In the rows, 128 means zero.
Named moves (each a turn or a mirror), then the moves between two rows, first move first; the first pair answered
move J230:
[ 88 111 118 120 110 153 132 120 152 163 163 128 121 111  91 121 128 124
 132 159 107 155 133 134 105] => [ 89 101 119 138 105 142 129 114 150 165 148 136 138 100  78 121 113 114
 123 162 117 129 128 123 127]
[131 133 124 102 118 137 144 135 138 121 143 134 117 123 143 128 118 142
 139 116 122 147 133 133 121] => [129 117 128 123 118 125 135 128 134 120 119 140 136 111 121 124  99 135
 132 124 135 117 119 120 144]
[180 133 129 134 114 161 115 124  82  91  80 133 140 148 132 145 135 145
 138 110 117 111 116 141 116] => [181 137 129 130 112 160 117 122  82  92  87 126 137 145 140 145 143 144
 137 104 115 117 117 142 110]
[137 155 131  83 110 187 103 136 117 107 106 156  99 118 103 150 123 186
 167 120  78 113 105 166  90] => [133 136 141 113 105 172  99 129 116 109  83 170 122 106  78 150  94 182
 156 125  92  75  94 148 121]
move J973:
[174 114 131 127 105 159 113 144 116 117  98 175 107 107 110 161 116 194
 152 123 128  89 106 125 126] => [125 107 136 160 138  73 127 122 123 134 130  76 171 157 147 134 140  79
  77 151 133 152 130 124 132]
[118 126 101 123 132 130 152 134 158 118 149 136 109 108 106 141 113 157
 192 122 138  89 110 125 126] => [105 111 112 155 146  78 146 121 153 126 142  98 150 123 111 132 110 103
 155 138 149  93 109 121 148]
[164 122 141 115 103 187 127 128  96 109 117 155  90 118 125 136 144 162
 139 131 137 139 128 154 119] => [145 101 155 161 121 126 120 107  91 123 108 110 148 141 125 122 142  95
  80 147 147 138 132 145 153]
[ 66 134  99 124 137  89 140 116 154 142 149 113 141 109 114 104  99 114
 131 141 137  95 130  88 146] => [ 74 147  90  97 135 121 144 123 160 139 161 138 107  99 117 118 102 147
 163 132 131 101 134  97 130]
move J192:
[106 140 101 150 143 116 135 145 144 145 160 110 138  96 148 118  99  83
 150 129 119  84 130 106 133] => [116 147  98 133 146 126 133 146 140 139 173  92 120 117 170 118 123  88
 149 131 107 128 143 124 108]
[152 116 167 160 123  93 114 144 121  93 148 128 137 183 128  95  70 129
 119 128 105 115 123 138 138] => [157 120 168 149 127  93 114 144 119  88 157 121 128 193 138  96  80 132
 122 125 101 127 130 146 129]
[118 144 130 179 111 109 142 129 127 137 117 148 154 123 101 133 140 122
 140 144 148  98 131 127 148] => [125 152 130 154 115 122 141 139 128 128 136 121 130 159 137 139 179 118
 137 141 134 157 143 149 115]
move J978:
[134 139 135 149 141 114 156 107 127 112 137 174 141  94 128 129 128 112
 136 134 127 114 119 109 119] => [134 146 133 146 142 127 157 114 127 113 137 180 131  92 126 137 129 123
 146 134 116 119 117 118 114]
[176 112 146 159  93 119 103 120 102 124  86 139 128 127 122 148 138 133
  97 124 137 123  94 143 136] => [180 125 148 139  91 139 103 121 109 119  87 144 112 126 130 153 142 149
 113 123 130 136 101 154 121]
[143 136 154 109 142 156 125 135 133 119 120 130 142 113 138 134 135 137
 104 160 153 111 118  98 134] => [146 139 154 101 145 166 123 136 132 123 121 130 136 114 142 134 142 141
 109 158 152 119 125 105 127]
[120 124 130  96 118 159 111 152 122 122 150 124 123 135 137 142 147 131
 146 134 145 117 145 156 117] => [110 124 128 103 127 139 113 148 121 126 159 105 138 136 142 136 150 107
 136 136 145 123 148 153 117]
Pairs:
(2 to 3 moves a pair)
[144 129 162 131 160 114 136 137 139 137 128 100 142 150 120 106 120  92
 104 126 139 161 122 125 123] => [129 126 150 141 161 109 148 140 152 144 124 122 142 128 105 103  93 102
 119 128 145 122 113 102 137]
J192, J230, J192
[154 125 133 142 118 130 118 123  98 118 101 131 135 134 125 138 131 134
 100 125 133 135 122 150 132] => [113 151 109 117 139 123 147 122 121 138 148 106 124 131 143 124 129 112
 119 119 127 161 136 143 109]
J973, J192, J973
[132 160 176 120 108 117 141 116 148 141 147  48 125 137 151 135 179 108
 119  69 113 161 129 162  93] => [100 179 152 108 113 114 164 110 173 166 169  70 113  98 134 125 149 116
 154  56 117 124 135 136  98]
J192, J973
[115 143 114 145 157 145 128 121 154 101 178 159 102  90 151 154 140 167
 151 138  88 130 103 126 114] => [123 132 132 170 162 119 111 118 135  97 171 113 129 126 170 160 167 130
 104 152  87 164 105 139 115]
J973, J192
[127 161  85 128 105 138 128 123 112 152 129 148  84 140 178 115 139 129
 113  92 105 187 140 186  94] => [120 149  91 156 106 104 123 111 110 151 123 116 119 155 183 103 134  88
  83 106 111 189 142 182 110]
J973, J973
[ 85 159  98  65 142 160 127 140 156 139 169 120 124 127 165 113 166 157
 172 101 135 142 151 114 106] => [111 123 137 113 136 117 100 130 124 130 133  75 181 178 173 119 195 106
  90 123 140 164 152 133 128]
J973, J192, J978
[157 131 129  93 121 170 107 157 157 140 158 127 100 107 100 136 138 160
  82 105 146 165 132 126  54] => [120 117 126 131 132 106 119 139 171 156 160 107 155  90  82 112 102 105
  59 116 166 124 125  97  98]
J230, J973, J192
[141 115 168 139 139 103 159 133 159 129 130  93 119 140 160 120 160 101
 105 119 114 196 148 145 149] => [119 140 141 108 143 131 180 138 185 138 159 122  83 101 146 114 142 129
 155 101 115 175 149 129 141]
J192, J973
[125 141 104 102 123 191 136 146 143 114 146 189  91  70 107 120 107 194
 179 113 134  79 109 113 138] => [162 137 116  94 111 214 123 155 122  96 137 186  78  95 126 139 138 206
 171 113 128 114 117 138 121]
J973, J192, J973
[114 134 177 127 106  99 130 106 123 115 127  71 190 131 200 105 179  46
  98 139 112 198 161 118  77] => [ 90 174 133  64 102 161 158 121 160 131 171 132 117  74 192 103 153 119
 197 112  95 167 165 103  48]
J192, J973
